The rows below fall into families. The same turns and mirrors carry the whole set onto itself and the rows of a family onto each other. For each named row, which other rows are in its family? Write them in the order they are listed.
These 36 rows form 12 families of 3 rows each.
K255: [ -2 -10 -33  22  17 -11   4  -2  21]
K376: [ 29  -6 -21   4  21  -2  13   3   5]
K640: [ -3   3 -30  -8  25 -16 -14  -5   9]
K280: [ -2   5 -31   1  24 -18   6 -14  23]
K589: [-14  17 -12  -9 -35 -11  18  -4   9]
K241: [  4 -26   7  -2 -21  -1 -13   0  20]
K333: [-18  19 -17   7 -26 -24   3   9   5]
K810: [  8  -4  11   0  -4  18  -4 -16  24]
K395: [  6   7  12 -17  -3  18  -6  -5   8]
K705: [-18   3 -17  -3 -20  -9  18  -4 -20]
K908: [  2   3 -41   1  15 -10  13 -11  25]
K186: [ -9 -25  17  -2  -5   1  -5  -1  18]
K516: [ 21 -17  14  -1  -9   5  -4 -13  11]
K609: [  7 -16  15   0 -12  12  -7   4  19]
K377: [  3 -11 -32  -5  21   6  21  -4  13]
K284: [ 16 -10 -36  -2  15 -25   5  -8  18]
K180: [ -9   9 -23  -4 -30 -11  21   8 -10]
K827: [  4  12 -26  17  24 -14   7  -4  22]
K828: [ 13  -2 -37  -4  12 -13 -19  -6  11]
K116: [ 11   1 -38  -2  22  -9  -5   3  16]
K718: [-22   5 -15  -4 -14 -32  19   7  -3]
K797: [ -2  -2  25  -2  -5   1 -11  -5   0]
K285: [  1  -8  20   3  -2   8   1 -17  21]
K645: [ 12  -2  15 -15 -22  10  -1   6  12]
K155: [  5   1 -20  -6 -17 -29  28  20   6]
K234: [  4   0  13  18 -10  14 -12  -7   5]
K864: [-19   8 -16 -22 -21 -17  20  12  15]
K206: [ -3  -4 -30  -1 -31 -11  13  -3 -13]
K299: [ 23  -8 -27  -5  22   6   4  -1  17]
K854: [ 4  2 21 17 -4  7  3 -5 21]
K34: [-17  19 -10  -4 -26 -17  22  -9  -3]
K590: [-12  23 -11  11 -21 -18  24   2   3]
K169: [ -3   5 -33 -15 -20 -18  25  13   5]
K847: [  2 -12 -22   9  32 -10   4  -8   4]
K65: [ 22   5  18 -10 -13  -3  -3  11   8]
K588: [  1  10 -14 -11 -34 -25  13  -4  -6]

Same family as K718: K797, K847
Same family as K590: K827, K854
Same family as K65: K376, K155
Same family as K234: K255, K333
Same family as K116: K609, K180
Same family as K285: K280, K34
Same family as K908: K589, K810

The rows below fall into families. The same turns and mirrors carry the whole set onto itself and the rows of a family onto each other. For each named row, which other rows are in its family? Write them in the order they are listed.
These 32 rows form 4 families of 8 rows each.
K706: [ -5   8  36  12   9 -13   1  18]
K758: [-12 -22   2 -16   5 -21 -32  22]
K474: [ 7  1 -2 25 -6 -3  3 42]
K982: [-1  5 36 19 16  0 -7 11]
K600: [ -4 -15 -12  -2   9  23 -23   3]
K886: [-13  -5 -16 -20 -10 -11  -7  19]
K953: [ -7 -30  23  -5  14 -11 -32  26]
K198: [-11 -25   1 -11  13  -5 -40  13]
K340: [-13 -22  -2 -15   8 -14 -37  15]
K519: [ 9 -1 -7 32  1 15 -6 30]
K848: [  4 -27  28  10  14  19 -11  24]
K839: [  1 -24  34   4   7   0  -2  36]
K527: [  3 -22   8   7  16  28 -21  10]
K654: [ -7 -28   8  -6  16   0 -40  14]
K48: [ -6 -31  18  -4  17  -3 -36  20]
K893: [ 6  4 -9 23 -9 -5  3 40]
K182: [10 -1  2 30 -2  2  1 40]
K349: [-11 -25  11 -14   8 -22 -30  27]
K530: [-13  19  -3   0   2 -13  -9   0]
K866: [-13  18   8  -1  -1 -23  -1  10]
K20: [11 -3  0 32  0 11 -3 35]
K934: [ -5 -17  24  -7  -4 -17   4  40]
K986: [  5   5 -19  24  -5   6  -5  29]
K5: [ -8 -29  20 -10  10 -19 -29  29]
K303: [ -6  11   8  14  17  11 -17  -7]
K249: [  4   6 -16  22  -8   0  -1  34]
K347: [-11  -8 -23 -13  -2   6 -17   7]
K243: [ -2   7  25  19  18  11 -14  -1]
K126: [-10  14  25   5   1 -24   3  19]
K936: [  8   3 -15  28  -2  13  -6  27]
K932: [-10  17  -3   6   8   1 -15  -8]
K25: [-11  -9   3 -17 -11 -22   2  34]

Same family as K893: K474, K519, K182, K20, K986, K249, K936
Same family as K347: K600, K886, K848, K839, K527, K934, K25
Same family as K866: K706, K982, K530, K303, K243, K126, K932

The rows below fall into families. The same turns and mirrors carry the whole set onto itself and the rows of a family onto each other. For each named row, which other rows are in its family? Write them in the order they are listed.
These 16 rows form 4 families of 4 rows each.
K734: [ 24 -13   3  -4  22 -10  36  -1 -16  13 -17   8]
K226: [  4 -39  -8  17  31 -38   2 -14  -9  -9 -13  22]
K144: [  0 -32  -2   3  43 -36   0 -18   8  -6 -30  -3]
K323: [  5   0   6   5  48   0   7  23  23 -19   1   3]
K177: [13 23  3 -8 26  8 26 -5  8 -8 -5 11]
K773: [ 13 -27  -8  11  58 -31   4 -23  -2 -17 -22  13]
K775: [ -9  -5 -19  -5  19 -21  22  -9   8  32 -26  -6]
K736: [ 17 -34   6   7  43 -16  17  25  -1  -1 -15  -1]
K417: [  9 -15 -27  35  30 -18   1  12  17 -17  11  22]
K846: [ 13  16 -38  19  15  -4  29  -1  28   7   2   3]
K360: [-14  -3 -10  -1  13 -23   8 -18 -10  22 -20  20]
K257: [ -2  12 -37  13  34  -2  26  11  18  28  -7   4]
K678: [-15  -5  -8  -6  40 -19  13 -17  -1  26 -34   4]
K967: [ 25  -7 -37  31  51 -11  21   1  19 -15   7  15]
K210: [-14  18 -26  18  14  -5  12   5  16  14   4  17]
K551: [ 20 -11 -24  23  43 -20   6 -10  29 -30   0   7]

Same family as K736: K734, K323, K177
Same family as K678: K773, K257, K967

The rows below fall into families. The same turns and mirrors carry the whole set onto itself and the rows of a family onto each other. For each named row, which other rows are in its family? Write them in the order they are listed.
These 32 rows form 4 families of 8 rows each.
K203: [  7 -23  -3   6  -6  16   8 -20  19   5  -7  10   8  -6  48  -3 -20  21
  -3  22  -3   3  43]
K897: [ -4 -12  -6   2  -7  12  17 -27  17   3 -18  13   4  -6  39  -2 -23  17
   1  17   4   3  36]
K398: [ -9 -39  -4   3  10  27  -3   4  13 -24 -18   3 -35  -3   8  -3   6  24
  -8  30  11  13  50]
K674: [-20 -40   0   1  15  20 -29  -1   4 -34 -36   6  -9  16  14  13 -13  37
 -36  -7  -1  16  31]
K71: [ -2 -17   7 -23  -3  21 -26   1  -8 -21 -34  15  12 -16  43  25 -23  32
 -28  10  18 -12  48]
K945: [-12  -1 -21  -9  25   1  -5  36  -8 -32 -38  -5 -23  27  15   7  -4  14
  16  11 -11   8  60]
K138: [  0 -29   0   8  14  26  -4   7  17 -24 -15  -6 -33   4  23  -9   4  20
 -11  33   1  17  65]
K15: [ -8  -2 -15  -9   8 -10  -9  36 -12 -28 -40  10  20  -2  54  11  -9  23
  11   9   3 -34  42]
K798: [ -4 -30  -7   0  -9  15   7 -21  15   3 -15  16   7 -14  38   4 -19  28
  -1  19   6  -4  31]
K531: [ -2   7 -11   3   9  -9  -7  41 -12 -21 -39  -2  15   6  65   4  -4  19
  10   9  -2 -21  43]
K703: [-16 -34  -1   6   2   1 -34  32   9 -19 -55   1 -12  26   9   1   9  24
  -4   2 -27 -17  18]
K407: [ -5   0  12 -18  -8  23 -26   2  -9 -15 -49  10   8 -13  44  24 -24  25
 -31  10  14  -4  53]
K999: [-10 -38   5  11  14  23 -34  -1   6 -22 -36   0  -8  21  27  15 -14  31
 -40  -7 -15  27  37]
K370: [-11 -25   9  15   4   5 -35  34  16 -16 -53  -9 -15  36  21 -11   5  25
 -14   0 -26  -7  24]
K270: [-12 -28   7   3  18  23 -26  -2   3 -26 -30  -3  -7  22  29  12 -18  35
 -42  -9  -1  28  37]
K930: [  4  -3  -4 -20 -18  -1 -11  10   6  21 -41  12   3  17  23   9 -19   8
  19  15 -26 -19  29]
K683: [  1   5 -10   2   9  -8 -16  37 -10 -24 -43   1  22   3  66  10 -11  23
   3   7  -6 -25  54]
K202: [  8 -10  -3 -19 -17   0 -22  22   7  20 -35  -1   9  26  33   8 -18  22
  19   9 -30 -17  31]
K729: [  2 -19  -4   6 -14  13   6 -18  18  10 -15   6  14  -2  52  -4 -23  29
   1  13  -1   3  32]
K911: [-10  14 -12   0   7  -7  -6  27 -12 -30 -54   7  17   2  58   7 -13  18
   6   4   1 -23  47]
K330: [-13 -18 -24  -5  25  -2  -8  42  -9 -34 -28  -3 -21  23  13   8   4  19
  20  11  -9   1  49]
K460: [ -5 -11 -22  -1  30   0 -13  45  -5 -32 -28  -9 -20  29  28   6  -1  19
  14  14 -17   6  64]
K638: [ -6 -13 -18  -2  26   5  -8  41  -9 -23 -24 -13 -24  30  21   3   2  20
  17  14 -12  17  55]
K990: [  2 -19  -9 -20 -17  -4 -16  16   4  15 -37  12  13  12  26  14 -17  20
  22  12 -25 -26  23]
K695: [ -9 -17   0   4   7  25   2   4  18 -25 -28  -3 -37   0  14 -11   3  16
  -9  32  11  10  59]
K94: [  4 -13  11 -11  -4  24 -31   2  -6 -15 -36   8  14 -11  53  25 -24  29
 -33   9   6  -2  59]
K685: [-21 -25   2   4  14  19 -25  -8   1 -24 -47   5 -11  21  14  15 -19  28
 -38 -11  -8  27  34]
K541: [ -1 -27   4   8   1  33  -5   4  20 -14 -20  -6 -34  -2  22 -11   6  26
 -11  31   9  19  54]
K573: [  7  -4  13 -22  -4  22 -26   9 -10 -10 -31   5  14  -9  56  19 -23  27
 -28  13  15  -7  53]
K334: [ 12 -14  -4 -13 -14  -3 -14  16  10  25 -30   9  10  18  37   7 -18  13
  17  14 -34 -20  33]
K927: [-16 -18   4  12  -3   0 -26  24  14 -11 -64   2 -16  30  11  -7   6  12
  -8   2 -30  -8  18]
K507: [ -6 -29   5  15   3   2 -33  32  14  -7 -51  -3 -13  33  18  -4   7  17
  -9   3 -38  -7  24]

Same family as K911: K897, K945, K407, K930, K695, K685, K927
Same family as K999: K203, K138, K683, K460, K94, K334, K507
Same family as K703: K398, K674, K71, K15, K798, K330, K990

The rows below fall into families. The same turns and mirrors carry the whole set onto itself and the rows of a family onto each other. For each named row, which other rows are in its family? Write them in the order they are listed.
These 30 rows form 5 families of 6 rows each.
K16: [  8  -4 -29 -12  24   8  -6  23  21  18 -23]
K167: [ 27   8  -4  10  -4  16   4 -18  -6  -5  25]
K172: [ 28  23   4 -12   3  20 -12  28   3   1  -8]
K84: [ 40  10 -36  13   2   1  -4  19 -26 -14  -1]
K307: [ 13   2 -11  -5   2  -6  -3 -19  10  35 -11]
K731: [  1  -8 -20 -17  18  10  -6  15  11  24 -18]
K657: [ 30  21   7  -5  -2  21 -13  32   0   4  -4]
K279: [  4  -3 -13   5   2 -13  12 -21   2  27  -2]
K497: [ 41  13   3  -1  -1  22  -2 -11   4  -2  17]
K188: [ 38   6 -31  16   5   5   0  27 -22 -17   4]
K498: [ 31  27 -10   5   5  17 -15  31   6 -10 -11]
K445: [ 10  -9 -35 -12  17   2 -10  19  19  18 -22]
K320: [ 18  -3  -4   0   4   0   6 -20  14  35  -9]
K68: [ 35   8 -35  21   3   1   3  22 -24 -12  -6]
K235: [ -1  -4 -27  -9  20   6 -16  25  16  14 -22]
K763: [  7   5 -41  -7   7 -22   0 -11 -23  -2 -10]
K559: [  8   0 -43  -6  11 -22   1  -5 -25   1 -10]
K743: [ 36   0 -36  15  -5   1   1  19 -23 -15   4]
K462: [ 32  12  -2  10  -3  15   1 -18   0   1  23]
K649: [ 14  -6  -2   1   6  -5   5 -23   9  33  -3]
K553: [ 14   0  -6  -6  -6 -11   7 -21   6  32  -6]
K111: [  6  -5 -32 -11  22   9 -18  20  16   8 -21]
K402: [ 28  26  -1  -2   3  20 -18  32   1   6 -14]
K430: [ 27  15   4   1   4  15   4 -16  -1  -4  27]
K512: [  2 -12 -36  -4  16 -18  -9   0 -19  -1 -20]
K247: [ 30  24  -2 -12   6  22 -12  30   8   3  -8]
K148: [  6   3 -45  -7  16 -23  -2 -16 -14   2  -8]
K306: [ 37  14 -38  11  -9   7   4   9 -25 -14   8]
K544: [  4   2 -44  -3  14 -16 -11 -10 -22  -3 -11]
K996: [ 28  17  -2   9   0  15   1 -11  -9  -8  25]

Same family as K544: K16, K743, K553, K402, K430
Same family as K279: K731, K497, K498, K512, K306

